X: rows in several groups, each row roughly a mix of its group's directions
X (144 x 10)
[[  1   6  -9   5  22   8 -11 -11  -6 -20]
 [ 10  14   9 -21 -10   2  13  -6  15  -3]
 [ -4  13  12  23   5 -12  10  -5 -15  -2]
 [-10 -24 -15  -8  -6  -3  -1 -13   8 -11]
 [  4  22   9   3  13  -8   8 -14 -15   6]
 [  9   2  24  -5  -6   5  21  -9 -10  -2]
 [ 31  -9   8   7  -5   8 -10   0   7  -1]
 [ -8 -19  14  15   1 -13  -8  -4 -17   1]
 [ -6   1 -17   5   5  10 -11  20  11 -15]
 [ 11  -7 -11   1  17  13  -3 -21 -13  -2]
 [ -1  10 -12  12  15   3   5  17  13  15]
 [  6 -28  -1  -6  -8  -3   4  -4 -19   4]
 [ 10   2  13 -27  10  -4   9 -10  -8   1]
 [ 20  -8   2  10   7  -2  20   4 -10 -14]
 [  3  20  -6   5  19 -14   9  -3  -8 -11]
 [-27   1 -15  -7 -12  -3  -9   2   9  -5]
 [  5  -7  17 -17  -2 -19   2  10  14  -5]
 [  6  -2 -10   0 -14   8 -11   8  15  24]
 [ -7 -22 -18  -2   8   7   3   3   3 -18]
 [  0 -22  -6   1 -16  14 -13   1  13   8]
 [ 10 -18  -5  15  -4 -21  -7  -9  -9  -4]
 [ 28 -17   9  -9   8  -2   2  -1   6   6]
 [ -6  19  16   1   6  -7   4 -13  20   5]
 [ -2 -20 -12  -3 -11  -9   1   1  16 -18]
 [-18  -8   2  -7 -12  23   6   2  -5  14]
 [  5   2  18   0  17   6  -5  21 -15  -5]
 [  8   5  12  19   4 -14 -14 -18   4  -4]
 [ -6   5   5  11   1 -13   4  19  21  13]
 [-11 -14   0   6  -7   2  -6 -25 -15  -8]
 [ 11  -8  -5 -21   9  17  10 -11 -11   0]
 [ -5 -12  24   0 -11  -1  -2 -16  -5 -15]
 [ 13  26   0   3  -5  12   4  18   5  -1]
 [ 20   5  -1 -11  17 -10 -11  16  -6   4]
 [ -2   0   5 -23   7  12  16 -18  -2   5]
 [-16 -11  -5   6   2 -17 -15   5   2 -20]
 [ -1 -10 -13  -5 -10   5 -11 -13  -2  25]
 [-19 -12   3 -12 -21   2   3   5   4  15]
 [  8   3  -1  18  -3 -11 -22   9   2 -15]
 [  0  -3 -15   1  25   7  14  -6 -14   1]
 [-24  14   2  -5 -13  -8   9  -3 -15   4]
 [ -6  -2 -17   2   1  18 -20 -12   6  11]
 [ 20  12   9  -7  13   6   2 -16  -8  12]
 [  0   6  -2 -13   1   6   5  24 -10 -21]
 [-11  10  18  -3   2  11   7  18 -16  -7]
 [  5  15  -6   9 -14  14   7  20  10  -6]
 [-12  -1 -11 -17  -3  22   3  -5  -9 -14]
 [ 17   9  -2 -14 -18  -7 -14  -5  12   7]
 [ 22  -3   6 -13   8   4  15  16  -4  11]
 [ 11  16  -9  -6  20   6   5  18  -6   9]
 [ -5   5 -17  -4  -8 -23   4   4  15 -13]
 [  5  20  -2  -3   7 -20  -1  21  -6   2]
 [-16   6   8  -1 -16   7  -1   7 -16  19]
 [-13   3  17   1   0  20  -9  -2 -14  16]
 [ 11  15 -12  17  18  -4   9   4  -7   9]
 [ -1  -5 -14   3   6 -13 -15  23  13   7]
 [ -1 -16  -7  13   1 -11  26   7  -4   1]
 [-14  -5 -14   7  24  -6 -13   9  -5   1]
 [  2  15  22 -14  -9 -13  10  -7  -2   8]
 [ -6   2  22  20  -1  -6 -12  14  -6   5]
 [-18  11  -3  -2 -12 -11   4  24   3   7]
 [  2  19   6   0  -7 -15  11  17   0  18]
 [ -3  13  14  -9 -11 -25  12   2   1  -5]
 [ -2   3   2 -18 -22  -1  -2   6   0 -23]
 [ 22  -4 -14  -9  18   4  -1 -10  13  -2]
 [  3  17 -22   3  13   3 -15 -13   5   1]
 [ 16  -8  -8   5  12  22 -12  -9   1  10]
 [ 15   4  18   4  -9   8  23   9  -4   2]
 [  4 -10 -23  -5  15   8   1 -13  -1  15]
 [ 28  -8   8   4  -4   4 -14 -10  -5  -9]
 [ 19 -10  -2 -19 -10   8   8 -13 -12   3]
 [-15  17 -10  -4  16  14   3  -4  -6 -15]
 [  0  11  -5 -20  11  -8 -23   6   5   8]
 [-11  14   9  13   8 -14   8   7 -13 -17]
 [-14  12  11  -4  -4  -1  -4  25  11  10]
 [ -8   1  20  14  -2  10  10  21   8   0]
 [ -8  15  18   1 -16  -6   4 -20  -6   4]
 [ -3   2  14  28  -1   0  -6  13  -7  -9]
 [-10  13   5 -10   1  14  -2  -1  24 -15]
 [  1 -10  -6  12  -3 -11   3  -3  30  -9]
 [-23   1  15  -2   5   6   4 -12 -20  -3]
 [  7  -1 -15 -14  27  -5   2   5  -9  -4]
 [ 19  19  -7   8  -1  -8   1 -18  -4  10]
 [-21  -4  -6   4  24  -1  -3   5 -12 -11]
 [  2   8  15  11  -4   1  -6   9 -22  18]
 [ -4  16  -6  -4 -22  -7  18   5  -3  11]
 [ -9  -4 -18  -6 -19 -15  -4 -16  -1   4]
 [  6   9  -8 -10 -14 -12 -22   8  14  -1]
 [-14  17   6   1   7  14  16   1  -1 -18]
 [ -2  14 -12 -17   6   2  -1  21   7 -14]
 [  3  -6 -15  -2 -10  13  20  11  16  -1]
 [-12  12   6  26  -7  -7  -3 -11   3  11]
 [  1  -4  -6  22  19  -1  13  -2 -14  -9]
 [-12   9   6  13  -3 -11 -18  -7  11 -18]
 [-11  14   1 -10  17  16 -13   5 -12  -8]
 [  6 -32  -9  -7   5   0  -8   4  -5   2]
 [ 11  -8   8  -5  16   1  17 -14  -6  18]
 [-13  11  18   4   0  24   9   9  -1   5]
 [  6  -2  -8  -8  -1  -4  14  18  26  -1]
 [ 10  13   2 -15  11  19   6  -1  18  -1]
 [-13 -10  15  -7   1 -26   4   0  11   1]
 [ -3   4  14  -6 -20   2  18  -6  14 -12]
 [ -8 -23  11  -6   3 -18   8 -13   1   7]
 [ -3 -11  -9 -22  -9   6   7   5  -8 -20]
 [  4   8   3   9  -9 -17 -13   8  -7  23]
 [ 10  -5  25   3 -17  -9   2 -13  -3   7]
 [  3  24  13   3   2  13   9   4 -17   6]
 [ -5  14 -18   7  -5  14  -2  18   8 -12]
 [  2   3   0  10  23  -5 -16   3 -17  11]
 [  2  -7 -20 -13  -4 -10 -15 -17   1   9]
 [  7  -2  17   1 -23  -2   7 -12 -11  13]
 [ -1  23   2  -1   8  -1   4   0  24 -13]
 [  3  -3  -9   1   5  -8  -5 -26  -8 -20]
 [ 10  18 -11 -17  -6  -2 -16  12   9  -4]
 [ 12  -1  22  10 -13  -7   7 -10   8  16]
 [  0 -22  -4 -18  -2  -2  12 -19   5   4]
 [ -6  26  13  11  10  10   7   2  -5  -8]
 [  5   5  12   3 -29  -7  -4   3  16  -3]
 [ 10   4   4 -15  -3  18 -12  -1   4  23]
 [  0   6 -10  23  -5 -10 -16  11 -12  -6]
 [ -5  -4  16   3   2   7  15  24  -7 -12]
 [ 16   9  17 -10 -16   3   9 -16   1   4]
 [  6  21  10  10 -13 -19   0  -5   4  12]
 [ 16   4  16  -7  11 -16   7   1  14  12]
 [ -2   8 -18 -15   7  14  -6   0 -16 -14]
 [  4  14 -13   4 -11  -3   4 -26   5  10]
 [  3  -8  21  21   8   5  -4   7 -16  -2]
 [-14  23   7   4  -8   3   1   3  21   8]
 [-10  17  17   0   1 -11  -5 -13  -9 -17]
 [ -2 -18 -19 -16 -10  -9  10   5   7  -5]
 [ 11  19  17  14  13  -5  -9   9   0   4]
 [ -3  -7   0   9   2  -3  25   1 -11  21]
 [ -9   1  12 -24   7 -18  10   4   8  -1]
 [-11   2 -16   2  26  -3  -3  -4  12  11]
 [-20   7 -16  -9   2  18  -1   0  -5 -16]
 [-12  -1  -4  -6   6   3 -14  -6  29  -4]
 [ 10  -4 -15  12  -4  25  -1  13   0   7]
 [ -8 -19  -6   5 -22  -5  14  -2 -13   1]
 [-15  -6   2   7 -25  -3  -7  -8   7 -15]
 [-14  22 -14  12  10 -14   1  -3  -5  -5]
 [-12  16  14  -4 -16 -18   7   5  -1  11]
 [  2  -3 -19 -14  16   8  -3  11 -17  -6]
 [ 12  -7  17 -10  -6  10  12 -18   5  12]
 [  4 -19   5   6   7 -13  12  -3   2  24]
 [ -9  10  20  15  -5   4  -6   7 -18  11]]
which group is each row in? (one row of each group first)
[ 16   9   3  -8 -11  12  22   4  13   3] | <31>
[  4  22  12  12 -21  -3 -10  -2  -4  -3] | <131>
[-16   9  14   2  -6   7 -21 -15  -5  -6] | <65>
[ -8  19  -6 -11   0  -2  11  -4  17 -19] | <44>

[ -4  -3   4   7  16   1   5 -22 -15 -17] | <65>
[ -3   1 -14 -25   2  -3  -5  11  19   4] | <44>
[ 12   4  -4 -26  -4  -4 -16   2 -13  -7] | <31>
[-16 -14 -18   6  20  -1   4  12   5   0] | <31>
[-14  19 -11  13  -1 -17   9   7  -2   9] | <65>
[ -1  -2   2  -8  14   0  -3 -30 -11   8] | <31>
[ 14  13  -8   2  -1  -6 -17   3  15  19] | <31>
[  0  11  13   1 -18  14  11 -15  -3  15] | <131>
[ -7  -9 -15 -10  12  -1  15  20  -2  12] | <131>
[  1  14  -3 -15  -3   2  12  -3  28   0] | <31>
[ 20   0  20 -11 -17   8   4  -4   5   4] | <131>
[ -5  11   3  -2  -8  13  11 -11 -26   3] | <44>
[  4  -7   7   5   2 -17  14   6   2  27] | <131>
[  1  13 -11  -6 -18   5 -15 -17  13  -2] | <31>
